(in the rows, 128 means zero)
Each named move below is a turn or a mirror, shown by a few rows before and after it. Which moves, in which order, take the first row of each later pair to the second? The first pair is answered.
R (before -> after):
[ 98  58 127 111 120 138 133 145 130 126 114 188 146 105 118 145 150 136
 177]  ->  [101  48 135 105 120 136 136 144 157 115 102 161 128 102 129 153 139 125
 169]
[108 141 105 141 116 117 125 118 124 132 115 119  96 145 141 114 123 142
 121]  ->  [108 145 104 141 121 110 129 115 110 137 117 127 103 146 144 108 124 140
 119]
[118 164  57 169 109 100 130 134  97 114 137 138 114 152 154  99 130 138
  76]  ->  [113 156  71 160 115 113 116 150 126 105 124  97  73 149 178  98 113 125
  77]
B (before -> after):
[140  77 124 149  65 145 126 155 111 132 117 157 120  88  41 145 155  64
 141]  ->  [139 157 100 144  76 133 137 134  86  82 154 172 178 125  94  90 151  66
  84]
[173  80 155 129 134 144 124 153 134 115 151 141 204  72  94 150 159  83
 136]  ->  [170 122 147 127 133 134 126 149 127  98 171 159 222  87 107 123 152  89
 116]
[118 152 141 115 143 142 114 121 125 120 115 114 110 154 145 115 111 164
 106]  ->  [118 126 145 111 130 144 107 123 132 132  98 110  89 141 128 136 113 154
 128]
C (before -> after):
[116 102 102 158 110 113 202 125  81 125 124 159 156 110 134 146 160 120
 120]  ->  [128 115 140 120 138 128 182 144 149  75 136  90 126 124 188 133 127  99
  85]
[125 139 157 145 164 151 157 123 134 127 159 136 200 117 144 129 119 139
 127]  ->  [ 84 146 147 133 156 148 134 114 154 145 115 101 112 142 154 129  98 159
 138]
[121 206 117 105 139 140 133 131 136  48 158  99 125 164 190  83  96 124
  56]  ->  [ 60 175  49 151  97 107 141  90  76 145  93 155  64 180 139 114 129 171
 125]
Pairs:
Between the rows of a pair lie 2 to 3 moves.
[128  95  95 124  91 118 139 141 131 154 108 155 148 106  70 141 131 134
 131]  ->  [ 98 133  79 116  88 107 132 119 119 153  89 145 110 149 107 116 119 162
 115]	B, C, C
[123 115 143 140 136 111 133 150 138 141 104 127  81 107 112 173 137 132
 137]  ->  [144 136 134 148 137 107 152 130 114 140 140 171 148 109  98 157 144 138
 131]	C, C, R
[ 64 160 117 146  95 104 120  89 117 188  74 123  42 182 160 133 103 168
 135]  ->  [149  55 176 144 104 126 131 145 129 183 127 160 147  71  65 188 152 114
 163]	R, C, B
[131 129 133 119 141 133 144 115 130 147 109 126  66 149 127  96  79 140
 179]  ->  [145 143 115 129 135 131 164 113  89 132 142 180 130 141 123  90 111 134
 167]	B, C
[161 114 103 102 120 113 116 183 152  58 164 130 164 100 140 105 137  54
  70]  ->  [130 163  66 113 110  93 119 152 132  63 140 130 119 149 177  71 116  80
  60]	B, C, B
[153 114 135 122 141 144 116 154 157  73 116  81 108 109 161 113 136  98
  90]  ->  [156  84 159 126 149 154 122 150 166  93 118  84 120  91 134 140 134 104
 104]	R, B, C
[136 120  64 133  90 117 136 153  94  90 186 158 189 118 120 100 176 105
 104]  ->  [152  50 114 117 105 139 110 182 161 107 146  89 112  73 114 138 156  75
 127]	B, R, C
[110 154 139 145 147 101 144 133 108 162 163 150 230 146 106 108 186 163
 130]  ->  [ 86  84 178 125 152 130 115 143 162 208 105  94 137 125  85 156 166 173
 173]	C, R, B
[164  54 123 137  93 137 103 170 161 123 134 129 136  36 103 150 166  67
 133]  ->  [156  75 132 124 112 139  93 171 186  99 135  93 110  55 135 130 135  61
 112]	B, R, B
[118 118 172 139 157 141 103 117 159 143 112 133 135 107 115 165 158 140
 165]  ->  [ 86 146 125 152 142 125 107  97 133 147 105 148 115 135 131 143 156 161
 162]	B, R, C
[ 90 165  99 156 119  98 125 113  98 170 109 165 107 177 117 124 148 147
 135]  ->  [140  92 179 131 160 135 109 169 171 141 129 119 124 106  91 164 144  87
 141]	C, B, C
[127 122 151  97 140 144 106 147 166 103 128  82  86 113 144 122 122  79
 118]  ->  [102 109 127 106 125 136 108 135 154 137  95  92  54 128 129 131 130 102
 131]	C, C, C
[101 172  89 157 133 105 145  98  88 152 141 177 150 145 134 104 111 178
 159]  ->  [ 92  99 119 136 139 123 124 119 137 173 101 112  65 117 113 145  97 154
 194]	B, R
[102 141 115 161 124 118 130 114  88 121 133 130  93 167 117 130 141 181
 153]  ->  [105 119 140 139 137 138 122 131 134 107 130  81  58 153 131 137 116 161
 151]	C, C, B
[138 103 132 142 119 104 136 153 101 153 156 147 147 103  96 151 174 131
 114]  ->  [110 162 110 140 117  90 138 126  99 138 146 138 135 150 143 104 148 152
  86]	C, C, B
[135  75 146 126 136 137 118 144 151 161 108 111  98 101  84 165 143 121
 177]  ->  [147 173 108 145 135 117 137 117 100 116 163 166 206 147 122 102 137 146
 124]	R, B
[139  99 137 142 139 147 127 120 152 156 101 120 105 116 122 156 105 133
 154]  ->  [137 152 119 154 132 131 151  98 112 147 133 167 160 149 124 118 118 156
 136]	R, B
[103 162 167 105 114 163 121 107 190 107 116 107 108 171 200  92 141 134
  85]  ->  [125  93 141 144  68 150 147 115 130 178 106 188 146 112 104 145 204 140
 150]	B, C
[105 154 117 125  97 151 106 159 133 123 117 115  89 156 146 126 121 125
 107]  ->  [121 104 134 126 109 165 111 168 138 150 116 127  95 131 104 152 142 127
 140]	R, C, B
[149 106 186 118 170 169 129 134 159 147 145 107 171 111 102 159 109 131
 155]  ->  [150 141 168 122 170 158 139 123 144 130 160 141 215 131 113 130 114 140
 140]	R, B
[124  84 129 109 114 131 117 163 146 105 118  82  35 103 137 145 127 106
 106]  ->  [ 95 124  79 133  87  98 125 129  94 118 105 123  35 132 152 120 139 141
 106]	B, C, R
[167  60 124 103 105 136  93 140 162 122 149  98 145 123 127 152 124  80
 130]  ->  [147  70  84 128  84 119 108 117 106 165 142 147 155 144  97 151 150 112
 157]	C, R
[142 170 113 100 122 128 120 132 123  86 125 145 165 130 141  94 154 134
 110]  ->  [115 139 116  94 118 128 107 134 133 122  74 115  78 132 129 116 137 141
 144]	C, B
[128 126  84 138  95  86 148 132  90 121 143 167 134 112 122 129 169 106
 113]  ->  [126 143  84 135  99  97 137 131 103  88 137 152 131 126 149 112 157 106
  88]	R, B, R
[138  95 164 111 157 143 119 140 146 131 138 104 143  98 115 147 122 116
 137]  ->  [123 169 124 116 153 126 132 118 116 112 146 117 158 152 158 102 114 138
 110]	C, B
[128 180 118 133 118 109 148 123 101  96 161 166 212 139 139 108 145 141
 115]  ->  [101  89 111 141  89 101 138 131 100 170  96 138  99 102  87 171 158 139
 169]	R, B, C
[125 153 129 102 134 156 147  86  89  93 123 138 193 126 134  76 126 152
 108]  ->  [ 99  94 120 108 114 151 143  90  80 150  76 129 137 105  93 123 138 160
 165]	C, C, B
[154  64 120 118 117 119  88 128 111 100 126 129 172 107  75 158 136 110
 108]  ->  [106 102  80 131 101 107  82  92  89 119  81 126 105 155  99 129 119 140
 116]	C, B, C
[106 154 169 149 113 128 128  83 100 178 144 173 170 137 135 133 149 150
 146]  ->  [130 162 181 138 120 130 124  92 113 156 155 163 185 132 139 120 146 141
 139]	C, C, C
[135 135  96 166 104 114 110 143 101 129 141 195 134 119 104 113 135 105
 141]  ->  [135 171  99 150 114 113 100 141 114  90 150 180 131 135 137  86 115 106
 107]	R, B, R
[104 194  86 136 120 105 142  97  83 113 131 162 152 178 164  80 127 156
  94]  ->  [134  85  95 141  97 105 147 134  77 157 130 186 168  98  79 143 172 120
 151]	R, B, C
[111 166 100 130 117 128 140 107 109 126 132 161 118 176 129  95 145 141
 137]  ->  [122 156 128 111 139 139 128 121 151  93 133 119 109 169 156  92 122 114
 116]	C, R
